[[115 135 142 129]
 [106 125 125 110]
 [ 98 148 125 126]]
|
[[115 135]
 [106 125]]

[[104 121 117 115]
 [130 151 127 106]]
|
[[104 121]
 [130 151]]

[[101 143]
 [137 133]
 [105 141]
 [144 136]
 [126 138]]
|
[[101 143]
 [137 133]]

[[131 125 151 143]
 [126 132 148 137]
 [129 129 156 144]
 [127 131 157 143]
 [126 132 153 140]]
|
[[131 125]
 [126 132]]

[[136 120 130 125]
 [111 127 128 128]
 [151 135 132 130]]
|
[[136 120]
 [111 127]]

[[143 123 123 156 131]
 [134 137 130 116 130]
 [121 130 146 122 118]]
|
[[143 123]
 [134 137]]

[[119 139]
 [125 137]
 [122 113]
 [132 104]]
|
[[119 139]
 [125 137]]
---
[[111 116 144]
 [124 121 104]]
|
[[116 144]
 [121 104]]

[[144 126 105 138]
 [132 137 146 106]
 [130 148 108 120]
 [114 108 143 119]
 [131 134 143 103]]
|
[[126 105]
 [137 146]]

[[119 135 104]
 [122 138 132]
 [140 130 105]]
|
[[135 104]
 [138 132]]

[[155 152 133 131]
 [144 132 132 133]
 [143 128 129 124]]
|
[[152 133]
 [132 132]]

[[109 142 124 111]
 [102 137 142 111]]
|
[[142 124]
 [137 142]]

[[142 144 105 146 139]
 [129 114 126 139 150]
 [138 132 136 114 134]
 [140 129 136 112 133]]
|
[[144 105]
 [114 126]]

[[105 127 130]
 [126 118 100]]
|
[[127 130]
 [118 100]]

[[120 106 126 130]
 [113 123 147 128]
 [140 137 111 123]
 [120 151 127 116]
 [138 134 116 122]]
|
[[106 126]
 [123 147]]

[[130 130 135]
 [107 116 118]
 [150 149 145]
 [143 135 134]
 [156 146 152]]
|
[[130 135]
 [116 118]]
---
[[116 107 151]
 [120 154 145]]
|
[[116 107]
 [120 154]]

[[117 133 130]
 [150 142 144]]
|
[[117 133]
 [150 142]]

[[108 106 118 128]
 [115 114 123 128]
 [119 115 115 129]]
|
[[108 106]
 [115 114]]

[[149 116]
 [139 126]
 [133 138]
 [157 143]
 [113 107]]
|
[[149 116]
 [139 126]]

[[124 133]
 [105 154]
 [121 128]
 [118 143]
 [130 138]]
|
[[124 133]
 [105 154]]

[[147 103]
 [129 150]
 [150 140]
 [141 121]]
|
[[147 103]
 [129 150]]

[[121 112 119 113 127]
 [138 133 140 136 135]
 [145 149 147 149 133]
 [134 145 134 143 129]]
|
[[121 112]
 [138 133]]

[[120 133 134 119]
 [121 115 140 156]]
|
[[120 133]
 [121 115]]
---
[[119 105]
 [138 118]
 [114 129]
 [123 109]]
|
[[138 118]
 [123 109]]

[[140 143 105 119 115 129]
 [133 105 137 112 130 136]
 [140 126 116 112 120 134]
 [120 101 158 126 141 132]
 [136 108 131 112 127 136]
 [127 154 121 141 125 121]
 [116 114 151 138 140 127]
 [140 119 120 112 121 135]
 [135 110 129 110 126 136]
 [128 158 106 136 119 121]
 [122 100 153 128 139 132]]
|
[[133 105 137 112 130 136]
 [120 101 158 126 141 132]
 [127 154 121 141 125 121]
 [140 119 120 112 121 135]
 [128 158 106 136 119 121]]

[[120 119 128 116 121  99 121 111 135]
 [131 128 108 115 127 129 120 123 122]
 [129 114 133 126 120 108 121 117 135]
 [128 138 139 128 139 127 138 131 131]
 [119 117 122 117 119 122 128 120 125]
 [132 144 154 146 135 104 147 121 149]]
|
[[131 128 108 115 127 129 120 123 122]
 [128 138 139 128 139 127 138 131 131]
 [132 144 154 146 135 104 147 121 149]]

[[145 138 128 120 140 114 118 101 139 141 132 137]
 [128 122 138 131 151 112 115 134 133 138 126 136]
 [131 136 120 121 116 112 129 149 127 126 120 141]
 [147 138 114 124 153 134 123 143 135 131 142 130]
 [147 119 131 120 113 101 144 131 117 144 119 143]
 [141 138 130 117 124 123 133 141 137  99 118 125]
 [137 136 132 116 105 134 123 124 122 135 128 123]
 [153 127 128 151 118 150 140 127 130 137 115 124]]
|
[[128 122 138 131 151 112 115 134 133 138 126 136]
 [147 138 114 124 153 134 123 143 135 131 142 130]
 [141 138 130 117 124 123 133 141 137  99 118 125]
 [153 127 128 151 118 150 140 127 130 137 115 124]]

[[129 120 145 127 133 142 112 123 131 136]
 [137 131 127 128 126 133 124 131 132 129]
 [138 132 126 128 125 132 125 132 132 128]
 [111 123 128 128 132 119 136 122 121 126]
 [127 133 118 129 125 119 138 131 126 123]
 [138 124 142 127 131 145 110 127 135 136]
 [114 126 124 128 130 117 139 124 122 124]
 [136 129 129 128 126 133 123 130 132 130]
 [128 140 105 130 120 109 150 135 124 117]]
|
[[137 131 127 128 126 133 124 131 132 129]
 [111 123 128 128 132 119 136 122 121 126]
 [138 124 142 127 131 145 110 127 135 136]
 [136 129 129 128 126 133 123 130 132 130]]

[[128 132 117 123 112 121 129 125]
 [136 127 122 132 146 133 125 122]
 [136 132 123 116 143 118 127 121]
 [140 129 146 137 119 152 126 119]
 [109 131 131 124 107 113 129 121]
 [142 126 129 130 147 122 126 123]
 [132 118 139 124 143 121 123 129]
 [129 126 134 120 113 130 129 127]]
|
[[136 127 122 132 146 133 125 122]
 [140 129 146 137 119 152 126 119]
 [142 126 129 130 147 122 126 123]
 [129 126 134 120 113 130 129 127]]
---
[[147 141 125 127 119 121 137 132 115 147]
 [126 139 120 107 151 141 124 117 151 122]
 [134 128 137 107 141 120 133  99 143 135]]
|
[[134 128 137 107 141 120 133  99 143 135]
 [126 139 120 107 151 141 124 117 151 122]
 [147 141 125 127 119 121 137 132 115 147]]

[[151 127 139 129 115]
 [151 151 138 111 123]
 [115 114 142 117 123]]
|
[[115 114 142 117 123]
 [151 127 139 129 115]
 [151 151 138 111 123]]

[[113 155 100]
 [141 156 155]
 [136 122 119]]
|
[[136 122 119]
 [113 155 100]
 [141 156 155]]

[[137 123 132]
 [121 132 133]
 [132 146 148]
 [113 118 109]
 [129 153 145]
 [127 116 151]
 [123 143 107]
 [111 136 111]
 [122 129 122]]
|
[[127 116 151]
 [113 118 109]
 [137 123 132]
 [122 129 122]
 [121 132 133]
 [111 136 111]
 [123 143 107]
 [132 146 148]
 [129 153 145]]

[[112 135 141 114 131 122 128 142 128 122 120 122 118 146]
 [129 142 119 136 128 122 116 111 140 124 132 110 131 122]
 [125 125 108 130 120 115 117 110 138 125 129 119 134 122]
 [121 133 107 130 127 119 129 146 121 125 129 144 136 136]]
|
[[125 125 108 130 120 115 117 110 138 125 129 119 134 122]
 [121 133 107 130 127 119 129 146 121 125 129 144 136 136]
 [112 135 141 114 131 122 128 142 128 122 120 122 118 146]
 [129 142 119 136 128 122 116 111 140 124 132 110 131 122]]

[[126 148 118 136 116 124 129 152]
 [125 146 120 137 115 123 128 151]]
|
[[125 146 120 137 115 123 128 151]
 [126 148 118 136 116 124 129 152]]

[[123 133 136 123 120 132 128 126 114 121 129  99 110 139 132 115]
 [144 148 124 133 114 122 132 138 129 131 137 145 146 123 121 117]
 [138 125 114 142 123 125 137 132 124 114 136 158 138 124 122 129]
 [118 143 133 121 117 112 127 136 138 140 145 138 144 129 112 128]
 [118 126 131 107 121 132 116 120 132 129 112 131 118 113 125 105]]
|
[[138 125 114 142 123 125 137 132 124 114 136 158 138 124 122 129]
 [118 126 131 107 121 132 116 120 132 129 112 131 118 113 125 105]
 [123 133 136 123 120 132 128 126 114 121 129  99 110 139 132 115]
 [118 143 133 121 117 112 127 136 138 140 145 138 144 129 112 128]
 [144 148 124 133 114 122 132 138 129 131 137 145 146 123 121 117]]
